[[-31  46 -41 -31  37 -31 -13  40 -53  54  61  54]
 [-34  50 -31 -37  13  -6 -13   3  11 -13   2 -10]]
->
[[-31 -34]
 [ 46  50]
 [-41 -31]
 [-31 -37]
 [ 37  13]
 [-31  -6]
 [-13 -13]
 [ 40   3]
 [-53  11]
 [ 54 -13]
 [ 61   2]
 [ 54 -10]]

[[ 17 -10  36  -9  40]
 [ -7  17  26 -63 -19]
 [-15  67  22  59  35]
 [-48 -65 -57 -46  -9]
 [-25 -17   0   2  44]
 [ 17 -15  16  25  10]
 [-36 -19  -8  26  11]
 [ -4  -2  18   6  46]]
->
[[ 17  -7 -15 -48 -25  17 -36  -4]
 [-10  17  67 -65 -17 -15 -19  -2]
 [ 36  26  22 -57   0  16  -8  18]
 [ -9 -63  59 -46   2  25  26   6]
 [ 40 -19  35  -9  44  10  11  46]]

[[-13 -11  54 -32  37  42 -48  29   3 -15  66 -46 -18]
 [  6  19  -5  19  25 -24   8  32 -28  23 -30  50 -38]
 [-18   5   2 -39  13  19 -34  62  43  -8 -10  -4 -83]
 [ 29  51  24 -42  21   8  -8  58  52  56  11  43 -18]
 [  0 -21   1 -12 -12  11   3  38  35 -14  36 -11 -19]]
->
[[-13   6 -18  29   0]
 [-11  19   5  51 -21]
 [ 54  -5   2  24   1]
 [-32  19 -39 -42 -12]
 [ 37  25  13  21 -12]
 [ 42 -24  19   8  11]
 [-48   8 -34  -8   3]
 [ 29  32  62  58  38]
 [  3 -28  43  52  35]
 [-15  23  -8  56 -14]
 [ 66 -30 -10  11  36]
 [-46  50  -4  43 -11]
 [-18 -38 -83 -18 -19]]

[[  0  11  -8  17  29]
 [ 10  63 -54  22  27]]
->
[[  0  10]
 [ 11  63]
 [ -8 -54]
 [ 17  22]
 [ 29  27]]

[[ 15   5  25   1   8 -14   0 -22  17  -1]
 [ 20  10  26  10   4 -17   0 -21  22  -6]
 [  0  34 -35  42  -2 -12   0  -2  31 -43]
 [  1   8   8 -46  35  17   0 -39  29  23]
 [-10  19 -16   2  -5 -10   1  58 -18 -10]
 [  0   3  14 -13  16 -13   0 -14   6   4]
 [ 11  -3  26 -10  -2   1   0  -5   0  20]
 [-14   3   4 -27  15   1   1  -7  -3  23]
 [  7  -1  19  -7  14 -13   0 -27  12   1]]
->
[[ 15  20   0   1 -10   0  11 -14   7]
 [  5  10  34   8  19   3  -3   3  -1]
 [ 25  26 -35   8 -16  14  26   4  19]
 [  1  10  42 -46   2 -13 -10 -27  -7]
 [  8   4  -2  35  -5  16  -2  15  14]
 [-14 -17 -12  17 -10 -13   1   1 -13]
 [  0   0   0   0   1   0   0   1   0]
 [-22 -21  -2 -39  58 -14  -5  -7 -27]
 [ 17  22  31  29 -18   6   0  -3  12]
 [ -1  -6 -43  23 -10   4  20  23   1]]

[[  2 -35   3   8  27  19  -4]
 [ 15 -67  -7   3  43  22   1]
 [ -5   0  13  12  21   9  -9]
 [ 10 -43  -3   3  34  15   0]
 [-11  -5  23  21  35  21 -15]
 [-32  78  27  14 -38  -7 -15]
 [  8 -57   0   8  42  24  -3]
 [  8 -60   4  12  52  28  -6]
 [  0 -38   9  14  37  25 -10]
 [ 17 -66  -5   5  54  21   0]
 [ -9  18  10   7  -2   2  -5]]
->
[[  2  15  -5  10 -11 -32   8   8   0  17  -9]
 [-35 -67   0 -43  -5  78 -57 -60 -38 -66  18]
 [  3  -7  13  -3  23  27   0   4   9  -5  10]
 [  8   3  12   3  21  14   8  12  14   5   7]
 [ 27  43  21  34  35 -38  42  52  37  54  -2]
 [ 19  22   9  15  21  -7  24  28  25  21   2]
 [ -4   1  -9   0 -15 -15  -3  -6 -10   0  -5]]
